One turn moves each row of this set onto another row. After a few examples, where does it send each row asked below?
fupon: [-24.0   4.5  22.2   0.8  31.5 -15.0  -0.1  21.1 -30.9   7.0   9.4  25.0]
folid: [ -3.4  -6.1  23.7  19.1  37.2 -38.2  22.9 -10.7  -2.4   0.0 -14.6  20.9]
Tabi: [ -3.7 -11.5  -5.5  12.7  20.1  -3.8 -18.8   4.4  -4.8 -14.5  -0.9   2.5]
gekun: [ -1.9  12.1  10.4   2.9  26.8   9.2   6.3  19.0  -7.1   4.8 -21.4  18.9]
terob: [-25.2  12.6  20.9  -3.6  20.1 -28.7  11.5  26.2 -27.1   3.8  14.2  25.7]
sotot: [-14.4 -10.7  25.0   4.4  27.5  -7.2  -9.2  17.3 -26.8  -0.9   8.6  22.4]
Samog: [-19.5  30.1   0.2  13.6   0.1 -11.7  32.4   7.7  -1.7  -7.8  -0.2  23.5]
mupam: [-33.4 -20.8  13.8  26.7  14.0 -15.2  16.2  -8.8  -1.8 -13.1 -16.3  19.7]
zipuz: [-41.7 -12.7   4.2  28.6  17.9 -14.4  13.6 -11.3 -12.7  -4.2 -12.8  23.7]
nove: [-31.9 -22.2  14.6  18.7   6.7 -28.0  18.5   0.1   5.8 -14.8 -18.7  13.2]
Mume: [-23.7  28.8   9.3   9.8  23.6  -2.8  26.6  10.4   1.0   3.3 -15.8  17.7]
Zumen: [-20.4  33.3   3.8   3.7  21.5 -29.6  30.1  13.8  -1.2 -10.5   5.8  16.1]
zikeg: [-38.6 -14.1   5.2  13.5   1.4 -39.9  19.0   6.4   2.6  -7.6 -17.3  11.3]
Garag: [  0.6  16.3 -11.1   2.7 -14.3 -14.3  11.8  22.3 -10.5  -7.2   0.6  22.0]
gulep: [ -7.2  30.8  -4.3   4.9   0.7  -8.9  23.7  18.7 -14.2  -1.6  -0.4  30.2]
vur: [ -9.0  -9.3 -12.3  20.0   9.3 -52.3   0.5  -9.4 -19.8   5.5   0.5  18.3]
Leruv: [-19.2  11.3   7.8   7.3  29.5   2.6   4.5  13.3   3.0   6.8 -26.4   5.9]
gata: [-16.7   4.8  22.3  -4.1   4.6 -34.8  13.4  28.3 -19.8  -7.4  18.2  23.7]
zut: [ 10.3 -10.8  18.0   5.8  35.0 -40.7   6.3   4.5  -3.5   9.3 -18.9  18.1]
zuf: [  8.7   0.4  23.2  13.7  38.2 -33.2  21.1  -4.2  -8.1   5.3 -11.8  31.0]
ripel: [ -7.2  16.9  -0.4   8.7  -1.3 -29.7  23.4  10.0   2.3 -26.4  15.6  15.3]
Kigav: [ -6.2 -18.7  26.4   3.7  12.3 -13.0  -7.6  19.8 -19.8 -12.1  12.8  19.4]
Vopoz: [-10.8  -5.4  -4.1   8.6  11.0   0.5 -12.2  13.3   2.3   0.5 -21.6   0.2]
Nik: [ -7.5 -10.4  24.8  -0.6   0.4 -26.5   4.0  24.8 -16.3 -15.6  17.6  20.1]
bonov: [ -6.4   1.0  14.0  28.0  28.1 -35.5  26.4 -19.6 -13.5  -3.1  -0.5  31.5]
Vodu: [  4.6   2.6  -5.2  19.2  11.3 -42.2  12.4  -9.0 -24.6   4.5   9.4  36.7]
Lom: [-16.5   5.0  -0.7   8.1  43.4  -3.8 -11.4   7.9  -8.3   1.8 -11.1   3.6]
momi: [  1.0  -5.7  -5.6  13.3  -2.5 -16.6  -1.2   5.0   0.1 -29.0  12.6   7.8]
Zubuf: [ -7.6  -4.3 -13.1  12.2 -12.5  -7.7  -6.9  10.2  -0.2 -10.3  -5.7   5.2]
zufa: [ -6.4 -16.4  -2.3  11.3  18.2 -54.9  -2.7  -0.9  -8.3   7.7 -13.0   8.1]
Zed: [-11.7  13.5 -11.3  14.7 -18.0 -13.6  15.7   7.5  -2.0 -14.3   4.6  17.1]
fozis: [ -9.1  -0.2  -4.1  27.8  14.2 -42.8  15.2 -18.5 -22.0   0.3   6.8  30.5]
limaf: [  5.7  -2.6   3.6   0.8  11.7   3.3  -5.8  22.6  -3.1  -2.0 -20.4  10.9]
Sorog: [ 6.9 -0.5 -7.3 -0.1 -8.8 -8.1 -2.7 24.4 -4.6 -7.4 -8.7 12.4]
zani: [  8.8 -14.5   1.0   4.6  20.3 -49.2  -5.6   6.9  -9.5  10.6 -12.7  14.7]
Fab: [-48.9  -4.6  -4.4  23.0  13.4 -26.5  13.8  -5.2 -15.6   2.5 -11.4  21.6]
suvas: [  6.8  -7.9 -11.0  11.7   8.0 -49.9  -2.2   0.2 -20.0   8.2   1.5  24.5]
lil: [  5.8   7.1  11.7  20.7  26.0 -33.9  24.2 -11.0 -18.5   2.8   3.0  40.5]
busa: [ -8.1  28.5   6.0   4.9  21.5   2.6  21.0  17.5 -13.1   4.7 -11.3  28.5]
nif: [-47.3  -5.4  -4.4  15.3   5.3 -39.1  16.6   3.9  -8.1   0.8 -13.9  15.3]
ramo: [ -3.5 -15.0  16.3  11.4  32.0 -47.8   8.5  -1.6   0.2   4.7 -21.1   8.9]
zetet: [-25.0  27.8   4.3   3.2  43.9 -16.8  13.0  12.7  -6.1   3.5  -7.4  11.0]

gekun moves to busa
bonov moves to fozis
zetet moves to Zumen
Where do these go?
zut moves to zuf
Zubuf moves to Vopoz
Nik moves to Kigav
zikeg moves to nove

